zag: [ 16 -45 -45 -49  13 -30  30 -45 -45]
Dugaz: [-15 -44  -1 -15  16  12 -23   9 -27]
fogem: [-16 -21  -7  23 -13  12 -12  28  19]
risi: [ 14 -47  13 -53  18   0 -11   2 -30]
muku: [-15 -44  -1 -15   0   8 -25  19   3]
Kade: [-30 -29  -8 -16   7   6 -13   1  16]
gapul: [ 11  41 -11  -8   4  10  11 -30  -3]
zab: [ 16 -45   6 -49  11 -23  16 -21  -2]
Zilen: [ 14  -2  15 -34  17 -22  25 -28 -27]
dup zag:  => [-45]
perm: [-27 -28  25 -22  17 -34  15  -2  14] => Zilen

sifi: [ 26  -7  20 -21 -23  22  -6 -15 -18]
soz: [ 20  -7 -20 -23  22 -15  -6  26 -18]
Sed: [ 19 -16  10 -32 -23 -17 -34  -9   7]
sok: [ 23  29  19 -21 -14 -34  -6  -9  18]
Geta: [ 14  12  24 -28 -24 -15  -6  -9  24]
Dud: [ 19 -44  20 -19 -24  -6  -8  -9  -9]
perm: [-28 -24 -15  -9  -6  12  14  24  24] => Geta
perm: [-18  20 -21  22 -23  26 -15  -7  -6] => sifi

Pogif: [  5  18  12 -21 -36  19  20  17]
gop: [-36 -21  12  19  20  20  16  18]
lodag: [  5  18  12 -40 -36  19  12 -40]
guz: [-15   5  -4  -4 -31  -4  -4  -5]
step -1: [-40 -36] => [-41 -37]
perm: [ 17   5  18  12 -21 -36  19  20] => Pogif
dup guz:  => [-4]
which: [  5  18  12 -21 -36  19  20  17] => Pogif
step -1: [-36 -21] => [-37 -22]
dup gop:  => [20]
step +1: [ 5 18 12] => [ 6 19 13]

tev: [ 7 -5  1  3  6 -2 -5  1 -3 -5]
tumuv: [-22   6  -3  39   8  -8 -35   7  16  43]
rezo: [-22  11  15  -5   1  -4  25 -17  36  -1]
moti: [-1 -1 -1  2  0 -1 -2  0 -1  2]
Topa: [-29  13  -5  33  -1  -6 -26   3  19  48]
vak: [-21   6  -2  42   9  -9 -38   8  16  44]
fonud: [ 30 -22  10  -2  16  -1  -7   4 -18 -32]
Sadad: [-22  11  -5  25  -1  -4 -17   2  15  36]
futes: [ 40 -30  15  -1  22  -2 -10   7 -23 -42]
step -1: [-38] => [-39]
step -1: [-9] => [-10]
perm: [  2 -22 -17  -5  15  -1  36  25  -4  11] => Sadad
step -1: [ 40 -30  15  -1] => [ 39 -31  14  -2]

bos: [-60  -2 -19  25]
vima: [-60  -2 -19  40]
zeli: [-19  -2 -59  40]
Nebik: [-9 -4 -4 -4]
perm: [-60 -19  -2  40] => vima
dup Nebik:  => [-4]
step +1: [-60  -2 -19] => [-59  -1 -18]
step +1: [-60  -2] => [-59  -1]

rarun: [-34  34  59   1  23   3]
tipe: [29 52 29 35 49 41]
Zozi: [49 29 -2 51 41 35]
perm: [41 35 49 29 -2 51] => Zozi
dup tipe:  => [29]

Nozo: [-36  14 -16   5   1   5   8 -46   5  -3   7 -12   5 -31  13 -19 -11 -20]
pada: [ 10 -27 -43 -28   3 -27 -16 -27 -27  18  19 -43  54 -33  49 -48   3 -34]
disab: [ 23  16 -45 -32  20  23   8 -54 -26 -12  28 -42  15 -26  57 -18  -1  23]
Vaz: [-30 -12 -11   8 -26  -7   0 -33  10 -13   4  12  -6 -17 -14   0 -27  27]
dup Vaz:  => [0]
which: [ 10 -27 -43 -28   3 -27 -16 -27 -27  18  19 -43  54 -33  49 -48   3 -34] => pada
perm: [ -1  28  16 -54  23 -26 -32 -45  23   8 -26 -18 -42  15  23 -12  20  57] => disab
dup Nozo:  => [5]
perm: [-33 -30 -27 -26 -17 -14 -13 -12 -11  -7  -6   0   0   4   8  10  12  27] => Vaz
which: [-30 -12 -11   8 -26  -7   0 -33  10 -13   4  12  -6 -17 -14   0 -27  27] => Vaz

sugek: [ 45  32 -30   2]
Pasi: [  0 -47 -24  36]
zokif: [-39 -46   4  15]
lunag: [-47 -29  43  -9]
vumol: [-37 -51   2  23]
nitor: [-51 -37  29   5]
notef: [-10  43 -29 -47]
vimef: [ 36 -34 -34  27]
zoma: [-19  39 -19 -29]
kop: [ 45  45 -25  45]
dup kop:  => [45]
perm: [ 32 -30   2  45] => sugek
perm: [ -9 -47 -29  43] => lunag
dup zoma:  => [-19]

sokof: [  9 -14  19  -5 -12   2  25]
zubov: [  3   3  12 -23 -21  20 -17]
kef: [-33   1   6 -37 -27   0 -40]
Meras: [ 38  16 -17  12  14 -24  18]
lesif: [ 10 -13  -7 -17  12   0  -1]
Pufa: [  5  -9  17 -40 -24  23 -14]
Raluf: [-19  -1   5  61  17  16  26]
sopat: [ 23   8   5 -40 -34  -2 -18]
lopob: [-14  25   9  -5 -12   1  -5]
Vorob: [51 -7 -8 14 17 -3 39]
perm: [ -5 -12   1  -5 -14  25   9] => lopob
step +1: [38] => [39]
dup lopob:  => [-5]

dafek: [  8   9  -5   3  -2  34  21   4  18  -9  24   0  42  10 -24  18 -30 -27
 -25 -15 -17  26  20  10  -2  -3 -13 -27   1   3  30]
nog: [  8   9  -5   3  -2  34  21   4   4  -9  24   0  42  10  10  18 -30 -27
 -25 -15 -17  26  20  10  -2 -27 -13 -27   1   3  30]
zeso: [ -6  19  27   7  14  27  10   1   3  -4 -14  16  42  54 -13   1   1  21
  29   8 -45  36 -26 -13  -2  21   1  -7   5  -2   7]
step -1: [-5] => [-6]
which: [ -6  19  27   7  14  27  10   1   3  -4 -14  16  42  54 -13   1   1  21
  29   8 -45  36 -26 -13  -2  21   1  -7   5  -2   7] => zeso

lidab: [  0   9   2  -7 -34  11 -17  -5  -2 -19   9 -15  -3  15 -13  14  25  -7
  -6  -4   2  19  20   1 -35 -22   4  28 -12  47   6   5  32   4  11   9
 -11  15  18  24  11 -29 -11  13 -19 -35 -11 -12   5 -10  17  -6   4   8
   9   3 -27 -13 -11]
bidur: [-17  13   4  -9  -1   7 -12   9 -18   4  31  -1  31  -1   4  21  21 -14
 -36 -12  -3 -16   9   2 -29 -35  33  27 -20  32   7 -12  11 -14  11  11
   4  13  25   7   2  -6  -6  -6 -10 -30   1 -13 -28 -22   9 -13  -9   4
  15  29 -40 -18 -19]
dur: [-10  13   4  -8  -9   8 -15   4 -14  -4  31  -7  14   2  -3  20  22 -10
 -26 -13  -2  -5  10   2 -23 -29  20  31 -21  30   8  -5  20  -7  12  12
  -1  14  27  13   4 -12  -6   1 -14 -33  -5 -11 -16 -13  10  -9  -5   5
  12  22 -32 -15 -14]
dez: [  1   9   1  -7 -31   9 -13  -4  -2 -23   8 -17  -3  12 -18  12  28  -7
  -6  -4   2  20  23   1 -29 -21   6  33 -18  53   6   7  32   3   9  12
 -11  16  14  20  10 -32 -13  17 -27 -34 -11  -8   6 -11  19  -8   4   9
  10   2 -27 -10  -9]
dipup: [  6  -6 -29  20  18 -27  -4   5   9  11 -13   4 -34  11   8  19   9  -7
  15 -11   9  -3  25   2  15  47   4 -12 -19 -11 -11  24 -17  13   0 -12
  -1  -7  14   5 -15  11 -35  32   9 -13  -6  17 -10 -22 -19  28   4   3
  -5 -35   1   2 -11]
rik: [ 12  -6  -5  13   4 -26  -2 -29  20 -33 -15   4   8 -10  20  -1  12 -23
  30   2 -13 -16  10  13  10  20 -15  -5  -7 -12  22 -13   4 -14   5  -9
  12 -14  -5  22  -4  -5  -9 -21   8   1 -14  -8 -32  -3   2  14  28  14
  31 -10  31  -7 -11]
gusub: [-18  24   2  -7   4  11  -9  24 -28  13  55   7  29  -8   5  25  28 -18
 -50 -21  -8 -20  10   8 -29 -51  44  38 -33  44  13 -18   7  -9  18  20
   4  20  49   5  -5  -5  -3  -8 -13 -45   6 -14 -42 -33  14  10  19   4
  -5 -16  23 -18  -1]
kabuz: [  7   0   4 -10 -23   2 -21 -27  15 -31 -19 -29 -23  21  -8  13  17  -1
  25  11   9  36   4 -10 -13  -2 -27  16 -14  19   1  14  42   2   1   0
  -7   6 -20  28  17 -19 -17  14  -7 -14 -19 -20  20   2  18   7  18   7
   0 -18  11 -12  -3]
which: [-17  13   4  -9  -1   7 -12   9 -18   4  31  -1  31  -1   4  21  21 -14
 -36 -12  -3 -16   9   2 -29 -35  33  27 -20  32   7 -12  11 -14  11  11
   4  13  25   7   2  -6  -6  -6 -10 -30   1 -13 -28 -22   9 -13  -9   4
  15  29 -40 -18 -19] => bidur
step -1: [17 -1 25] => [16 -2 24]
perm: [-11 -13 -27   3   9   8   4  -6  17 -10   5 -12 -11 -35 -19  13 -11 -29
  11  24  18  15 -11   9  11   4  32   5   6  47 -12  28   4 -22 -35   1
  20  19   2  -4  -6  -7  25  14 -13  15  -3 -15   9 -19  -2  -5 -17  11
 -34  -7   2   9   0] => lidab
perm: [ 12  22 -32 -15 -14 -10  13   4  -8  -9   8 -15   4 -14  -4  31  -7  14
   2  -3  20  22 -10 -26 -13  -2  -5  10   2 -23 -29  20  31 -21  30   8
  -5  20  -7  12  12  -1  14  27  13   4 -12  -6   1 -14 -33  -5 -11 -16
 -13  10  -9  -5   5] => dur

dig: [ 26 -23  -1 -14]
kavin: [-22 -14  26  -1]
zulid: [ 20  11 -38  44]
Niviv: [ 20  11  40 -48]
perm: [-14  26  -1 -22] => kavin
perm: [-22 -14  -1  26] => kavin

Lirag: [-10  11  17  19 -15  26  22   4  18  -5 -13  11  26 -12  23 -11   0 -15
  -8  20  10   1   0 -20  11  -6 -13 -14  -2  -9  19  -5 -17  13  27 -11
  22 -12 -13  10 -11   8  18 -19 -20   1  18  22  -5   0 -18  20 -15  24
  -8 -21  17  11 -18]
pokev: [-43  -9  20 -47  25  24   8  47  44 -11  17  -1  10 -27  47 -39   0 -50
  17  46  34  20   0  -6 -17 -21   0   1  35 -50   8 -38   5 -36   0  44
  -1 -21 -27 -38  41  19  31  23  -9  29  36  30  14  31 -34 -21   2  26
  11  47  29  -1 -38]
kov: [ 12 -51 -27 -17  18 -18 -31  14  23 -54  15   3 -13 -41  10  11 -56  27
  30   6  42 -19 -50 -33  40  42 -36 -49  15  -1  15  40 -16 -48 -14 -16
  24 -11  16 -45   1 -18 -39  15 -27 -32 -40 -29  42  -2  11  33 -14  22
 -33   1   5 -46  -4]
puzuv: [ 41   0 -38  30  29   0 -21 -47  25  10 -27  44   2  26  23 -36   8  -6
  31  47  -9  47  24   8 -21   0  31   1  -1  46  29  14 -27   5   0 -39
  17 -38  36  20  44 -50 -17  17  20 -43   0  11  -1 -50 -11  47 -34 -21
 -38  -9  35  19  34]
bife: [ -6  17  10  32 -15  34  23 -12  27  -1 -21  26  35  -5  33 -27   2 -25
  -3  30   2  15   7 -22   5 -11  -6 -16  -6   1  32  -6 -30  20  32 -27
  31 -29 -10  21  -5  -6  22 -24 -19  -9  27  31 -11 -15 -34  18 -27  19
 -22 -29  30  19 -17]
perm: [-34 -30 -29 -29 -27 -27 -27 -25 -24 -22 -22 -21 -19 -17 -16 -15 -15 -12
 -11 -11 -10  -9  -6  -6  -6  -6  -6  -5  -5  -3  -1   1   2   2   5   7
  10  15  17  18  19  19  20  21  22  23  26  27  27  30  30  31  31  32
  32  32  33  34  35] => bife
perm: [-17  19  30 -29 -22  19 -27  18 -34 -15 -11  31  27  -9 -19 -24  22  -6
  -5  21 -10 -29  31 -27  32  20 -30  -6  32   1  -6 -16  -6 -11   5 -22
   7  15   2  30  -3 -25   2 -27  33  -5  35  26 -21  -1  27 -12  23  34
 -15  32  10  17  -6] => bife
which: [-10  11  17  19 -15  26  22   4  18  -5 -13  11  26 -12  23 -11   0 -15
  -8  20  10   1   0 -20  11  -6 -13 -14  -2  -9  19  -5 -17  13  27 -11
  22 -12 -13  10 -11   8  18 -19 -20   1  18  22  -5   0 -18  20 -15  24
  -8 -21  17  11 -18] => Lirag
which: [-43  -9  20 -47  25  24   8  47  44 -11  17  -1  10 -27  47 -39   0 -50
  17  46  34  20   0  -6 -17 -21   0   1  35 -50   8 -38   5 -36   0  44
  -1 -21 -27 -38  41  19  31  23  -9  29  36  30  14  31 -34 -21   2  26
  11  47  29  -1 -38] => pokev
perm: [-50 -50 -47 -43 -39 -38 -38 -38 -36 -34 -27 -27 -21 -21 -21 -17 -11  -9
  -9  -6  -1  -1   0   0   0   0   0   1   2   5   8   8  10  11  14  17
  17  19  20  20  23  24  25  26  29  29  30  31  31  34  35  36  41  44
  44  46  47  47  47] => puzuv

sofil: [-2  0  1 -2 -1  0  1  2  2  0  0 -2 -1  2  3 -2 -4  5  1  1  1]
tavas: [ 22 -17  -5  12 -12 -12   2  33  11  -3   3  14  -3 -29 -14   6  42 -47
  39 -17   8]
tugob: [ 34  -2   4 -58  13 -41  -8  43 -43 -42 -43  35 -48  46 -50  47  45  19
  -2 -52  44]
leb: [-42  -2  -2 -43 -48 -41 -50  19  34 -58 -53 -43  46  35  44  43  -8  13
   4  47  45]
perm: [-58 -52 -50 -48 -43 -43 -42 -41  -8  -2  -2   4  13  19  34  35  43  44
  45  46  47] => tugob
which: [ 34  -2   4 -58  13 -41  -8  43 -43 -42 -43  35 -48  46 -50  47  45  19
  -2 -52  44] => tugob
perm: [ 45  47   4  13  -8  43  44  35  46 -43 -53 -58  34  19 -50 -41 -48 -43
  -2  -2 -42] => leb

mufil: [57 32 40 42 32]
mik: [43 24 60 24 23]
Runu: [24 38 49 38 10]
Nibuv: [31 40 31 40 19]
Nes: [26 38 36 38 18]
dup mik:  => [24]
dup mufil:  => [32]

